rotation steps, each row followed by its count of steps:
The counts run from 0 to 387.
[129 164 149 108 137  67 137 104 125 149 141 167 110 155 111 147 152 174
 132 133 154 107 195 160 135 164  91 126 138  95 118 133 120 115 131 105
 136 166 163 109 143 129 149 109 104 154 119  88  82  95  58 129 135 130
 107 129 153 145 141 160 140 121  88  77]
29
[161 159 141 131 151 115 162 139 108 148 141 127 114 136 122  68 115 181
 164 154 123 118 142 156 119 149 107 120 128 155 116  97 139 151 136 142
 121 126 144 124 134 121 125 150  61 105  89 118 115 102  79 178  96 115
  67 133  92  93  77 145 122 124 113  95]
7
[134 152 140 160 168  77 163  98 144 160  93 133  67 152  85 101  99 158
 141 145 119 118 101 145 116 115  97 108 146 147 153 118 143 152 156 102
 127 105 167 157 183 133 100 122 112 165  90 120 104 159 143 170  99 112
 104 112 124 133 114 110 124 151 125 104]
121
[161 214 150 172 130 105 136 122  93 131 162 194 108 102  76 101 141 148
 131 134 130 155 113 143 168 170 133 125 161  88 121 121 139 131 119  98
 150 173 126 163 179 138 143 115 120 141 109 146 133 137 107 160 112  83
 132 145 108 125 108 167 133 160  94  64]
144
[138 158 147 147 137 123 182 100 169 145 145 131  97 136 113  99 103 186
  99 154 124 126 136 130 102 163 120  87 149 137  87 103 127 155  96 114
 162 134 159 131 118 118 118 150 110  86  83  88 144 127 116 171 110  67
  57 135  85 135 101 164 115 165 120 128]
1
[136 123 157 138 119 101 160 116  90 162 111 149  82 147  76 124 102 198
 164 142 113 141 144 143 138 112 132  69 143 102 159 154 135 146 165  86
 121 104 163 125 177 117 100 121 128 160 121  92  83 154 151 137 102 113
  93 119  90  97 164 154 124 154  90  95]
126
[140 180 172 132 145  79 126 151 152 130 148 194 130 144 112 121 123 160
 101 155 118 128 168 115 136 160  97 123 142 114 106 135 175 155 172 108
 175 157 120 147 161 154 142  82 108 133  93 100  96 107  79 176  97 102
 130 134 134 144 117 151 168 130  79  83]
23
[171 148 123 118 134 112 164 147 112 121 131 155  82 144  97 133 148 190
 133 106 105 153 126 119 167  99 187  81 119 105 146 121  92 123 185 113
 118 114 153 125 142 139 114  89 146 147 104 121  89 101 119 111 104 126
  82 118 136  92 171 153 147 139  83  85]
296
[133 158 135 115 125  73 135  93 136 143 118 135 107 175 108 179 136 164
 114 156 148 102 169 148 102 157 128 112 147  82 105 132 104 126 142 101
 146 148 155  76 150 140 109  98 154 175 104  64  78 124  91 151 126 126
 100 130 134 137 151 168 128 129  85  77]
36
[176 165 142 130 159  81 137 103 138 131 129 148 102 181 103 148 148 184
 126 114 134 125 168 162  95 175 113 122 162  94  92 139 119 129 128 118
 166 184 150 128 131 112 129 106 141 141  99  75  44 102  88 152 125 100
 136 144 121 117 137 141 135 133 111  74]
28
[145 154 155 132 165 143 124 148 130 148 121 168 115 154  68  69 113 175
 184  98 111 170 144 150 122 101  83  79 125 122 148  92 163 137 148 113
 117 158 141 169 165  95 158 128  71 124 117 147 107 127 130 141 109  76
 155  87 125 120 153 146 156 143 109  71]
344
[151 190 119 138 140 130 149 165 171 151 100 118  95 137  78 113 143 139
 164 118  69 135 124 127 128  94 155 125 146 122 142 112 101 144 171 108
 137 143 162 106 142 155  95  99 114 143 101 148  71 128 128 130 123 114
  86 100 171  93 120 137 153 117 100  79]
53
[166 156 142 169 172 118 136 145 125 144 149 163 117 155  76  98 171 135
 151 148 147 143 127 154 129 135 159 102 169 102 149  88 120 146 131  95
  88 159 141 101 178 114 127 144 103 159 113 136 108 104 114 130 116 110
 104 155 117  67 125 166 118 139 130  83]
142
[106 205 102  97 132  88 150 147 131 131 117 141  72  83  82 107  92 143
 143 143 124 147 108  99 132 133 160 119  95 111 153  87 127 143 118 124
 154 156 143 155 130 128 113 105  99 145 125 165 121 101 108 152 138  86
 106  88 104 159 161 143 143 134 121 108]
72
[127 184 150 138 148 110 126 128 132 138 152 197 129 123 113  71 135 165
 120 160 197 144 125 119 135 134 112 143 162 129 132 111 142 135 138  89
 159 150 145 142 113 153 145 121 129 142  99 111 144 107  76 170 148 105
  66 115 141 124  98 176 152 122 122 108]
226
[140 143 143 136 131 133 114 153 140 167 109 118 121 155  70 101 144 122
  98 103  99 135 159 125 116  97  95 104 106 156 146  78 136 146 150 140
 142 135 156 167 157 158 127 101 110 110  80 146  63 108 102 142 121 119
  92 108 170 129 171 172 137 126 112  89]
181
[145 172 170 151 116  93  97  99 119 110 118 168 120 148 112  96 103 173
 155 126 139 151 123 147 116 148  98  67 116 116 120 119 178 120 146  96
 170 176 149 182 167 129 146 120 104 128 119 118 144 129 121 155 120  61
 146 131 121 147 132 174 153 153 103  82]
348
[175 177 136 132 112 114 148  95 123 127 147 142 105 135 115 114 155 177
 126 110 107 136 121 106 155 159 166 108 115  98  96 124  96 110 182  87
 160 132 176 113 122 152 132  99 152 146  74 133 147  71 116 123 135 102
  74 154 149 109 126 176 141 146 111  82]
300
[144 155 141 133 123 130 163 101 135 178 138 104  93 141 130 120  96 207
 111 131 151 154 126 137 111 128 119  85 146 124 104  85  95 147  93  75
 186 128 155 118 110 154  97 125 130 133 102  61 136 125 140 138 124 101
  91 126 141 139 146 161 139 146 109  99]
205
[130 188 109 125 108 113 153 128 150 152  99 167 106 119  51 127 106 165
 127 129 127 104 133 104  94 126 142 118  92 121 108  87 133 139 121  96
 140  65 171 132 119 120 161  93 103 150  73 137 123 141  80 169 135 105
 102 154  96 161 120 177 105 136 134 112]
321
[156 161 129 127 167 126 166 179 127 156 122 138 100 164 123  72 126 202
 163 135 137 144 124 132 121  83 107  93 139 135 150  83 130 156 159  90
 135 121 162 145 125 157 108 116 110 141 111 147 108 142 115 146 105 132
  96 112 144  75 132 158 145 107 119  80]
215
[159 170 124 117 154 107 163 115 140 141 128 127  89 152  87 138 133 146
 168 158  91 139 148 170 147 117 151 107 168  86 102 137  86 115 149 106
 137 154 140  83 132 155  90 141 110 149  94 118  83 100 156 141 139 108
  52 105 142 127 113  91 143 137  77  89]
47
[139 153 146 130 173  78 146 157 144 130 128 114  82 163  94 143 145 135
 138 117 138 157 150 126  95 158 137  84 137 136 123 115 107 164 145 128
 133 169 141 110 174  98 110 131  95 144 108 102  55  68 106 110 120 106
 149 135 128 118 169 142 149 116 116  91]
270
[132 158 131 138 147 104 153 109 161 165 119 106 102 152 108 121 140 134
 163 168 110 121 124 148 131 138 155 116 160 117 100 127  91 132 169  99
 142 148 162  73 146 169  98 137 126 180  85 118 112  93 133 145 122 101
  64 115 157 132  98 126 140 122 107  81]
48
[135 171 102 121 168 106 160 117 157 144 129 123  80 142  93 104 127 159
 141 131 157 124 104 117  83 158 179 104 115 121 128  81  73 146 132 112
 121 139 176 106 117 101  95 150 123 137  82 147 102  63 115 143 157  83
  99 123 119 130 140 143 130 144 148 122]
74
[125 108 155 109 116 121 107 119 122 153 110 143 132 142  76  92 112 189
 175 117 131 132 148 123 122 121  97  81 109 142 130 109 145 147 130  86
 132 108 181 117 155 118 142 123  72 136 105 138 135 108  74 139 137  97
  85 119 103 116 152 194 122 137  98  91]
335
[144 165 130 103 119 116 153  73 117 151 142 114  82 131 123 136 147 181
 138  88 128 125 130 140 181 142 135 113 124 109 109 122  88 114 150  97
 149 129 156  97 133 151 106 142 130 147  79 127 167  69 101 142 124 112
  63 134 157 102 145 147 142 151  92  87]
293
[122 176 147 121 143 101 181 148 129 167 132 140  68 157 118 107  73 178
 130 169 139 166 124 117 108  86 115  78 111 135 119  69 116 133 123 111
 156 110 156 151 141 156  95  94 122 150  98  84 105 144 146 152 126 106
  92 110 134 170 157 124 135 146 106 116]
201
[107 145 178 159 125 118 132 116 109 151 118 145 108 152  65  91 126 144
 151 118 119 129 125 112 194  99  98  91 147 111 151 115 147 174 136  80
 149 134 138 115 170 142 129 131 109 156 115 119 149 150 122 141 100  90
  83 125 131  84 143 188 149 164  93 104]
132
[160 141 114 115 134 125 130  84 121 149 128 131 119 130 135  80 126 192
 151 121 135 148 136 143 122 163 142  82 101 136 109 122 108 111 143 128
 148 123 165 119 126 122 141 154  98 102  86 119 154  50  91 142 156  73
  75 137 107 135 104 136 130 160 112  77]
89
[143 141 117 133 162 111 178 146 120 143 152 140 112 155 119  84 132 189
 147 175 123 147 147 157 101 134 129  98 138 134 119  89 120 157 127 153
  97 116 163 112 133 103 127 154  73 110  82  88 105 108 102 169  97 123
  78 131  92 113 109 126 115 126 122  93]
6
[ 79 127 141 137 177  66 156 101 136 154 110 155  63 174  83  99 112 152
 154 172 133 128 123 141 128 108 102 101 123 132 162 113 143 144 154  88
 101  95 167 125 168 120 117 131  97 186 100  94 126 131 123 150 122 114
  90  98 138 138 142 133 129 140 121 119]
120
[125 147 154 134 111 101 142  91 151 157 125 125  85 163 101 169 121 179
 130 137 103 117 156 141 147 127 126 118 153  93 106 139 101 136 147  92
 171 180 170  63 131 162 104 111 138 151  99  93 110 128 139 148 122  95
  74 119 138 136 158 140 147 149  80  92]
43
[136 157 154 118 137  97 128 155 133 136 134 118 120 153  70 109 150 139
 174 123 118 154 173 142 121 145 112 101 148 142 161 137 133 160 144 155
 114 172 129 109 159  97 127 135  76 129 124 110  49  62  90 119 130 113
 102 104 137 118 162 133 138  96  82  69]
263
[165 184 127 123 102 109 135 121 126 151 147 131 126 116  87 113 152 138
 183 145 114 141 136 142 145 141 165 105 161  94  87 138  91 111 163  85
 138 160 163  91 133 158 111 133 107 151 115 123 120  56 124 114 155  98
  67 113 153 130 119 133 142 107  79  79]
55
[130 162 145 142 139  96 142  72 143 176  81 122  80 167  93 139 112 172
 141 112 155  96 137 141 125 144  89  97 144 131 126 144 147 149 117  77
 141  95 167 134 163 121 140 100 120 182 101  85 112 153  95 166 105 110
 131 128 110 147 124 176 132 132 131  97]
117
[128 146 151 151 176  89 124  60 150 171 115 116  79 190  94 136 142 155
 143 119 175 119 127 149 114 137  99 103 160 147 121 119 123 143 123  85
 116 103 167 101 159 106 142 133 108 162  81  82 125 114  97 151 134 107
 112 121 131 142 139 162 116 147 139 103]
116
[113 166 155 130 141  88 134 147 172 131 126 141  70 164  79 138 118 127
 107 132 107 163 137 106 126 139 137  73 136 131 131 130 127 192 160 122
 141 185 124 129 168  90 108 116 110 128 107 100  62  78 111 123 119  79
 137 115 138 153 171 141 161 140  93 112]
269
[136 139 133 172 114 142 142  87 106 164 128 145 101 135  90 100 128 158
  89 128 107 122 147 140 154 133 133  86 187  82 130 125 108 130 159  94
 159 154 144 104 152 142 121 137 162 133  97  75 123 157 136 145 123  92
  83 111 128  96 146 183 145 162 103  77]
375
[172 156 120 132 177 121 149 132 167 153 104 156 125 148 122  69 134 177
 131  95  94 153 136 146 116 117 150  93 125 142 112 119 140 126 164 125
 139  99 134 161 140 125 163 111  98 104  52 101 142  79 105 162 128  82
 122 116 127 140 100 142 125 155 133  56]
95
[134 134 156 133 139 117  90 161 128 138 107 157 123 163  85  92 131 167
 159 116 126 157 164 112 116 115  88  66  95 151 161  81 162 165 143 107
 115 145 167 146 161 117 144 127  72 149 108 153 115 121  79 128 115  95
 131 115 130 111 152 193 143 127 118  87]
343
[167 144 147 155 135 115 116 117 134 154 133 146 140 155 105  66 137 150
 191 131 124 147 144 161 115 137  95  86  98 157 122 101 153 134 142  98
 114 130 177 127 182 120 148 150  58 127  80 155 142  84 111 151 123  89
  97 128 123 120  94 150 122 145 110  84]
339
[145 184 156 188 121 118 110  87 120 152 127 127 124 124  93  72 147 115
 100 126 115  98 116 133 138 155 117 117 151 130 133 109 133 134 162  96
 166 154 151 135 174 182 118 129 132 134  90 148 115 119  97 155 126 118
  78 118 138  85 107 184 147 143 122  72]
381
[167 184 145 139 133 143 141 148 142 167 132 133 113 142  55 104 155 131
 122  82 108 165 154 137 107 107 103 100 128 121 118  86 124 108 123 153
 148 144 147 179 160 135 139 115 101  85  77 122  46  97 120 112 123  97
  99 104 151 147 160 133 122 140 120  58]
182
[115 168 113 112 162  70 178 139 153 138 103 110  36 154 109 126 100 157
 135 132 119 130 105 137 139 144 137 112  87 151 146  91 112 148 163 129
 148 132 154 118 160 155  78 123  95 168  97 154 110 111 119 156  87 129
 117 130 137 121 150 124 168 130  93 102]
283
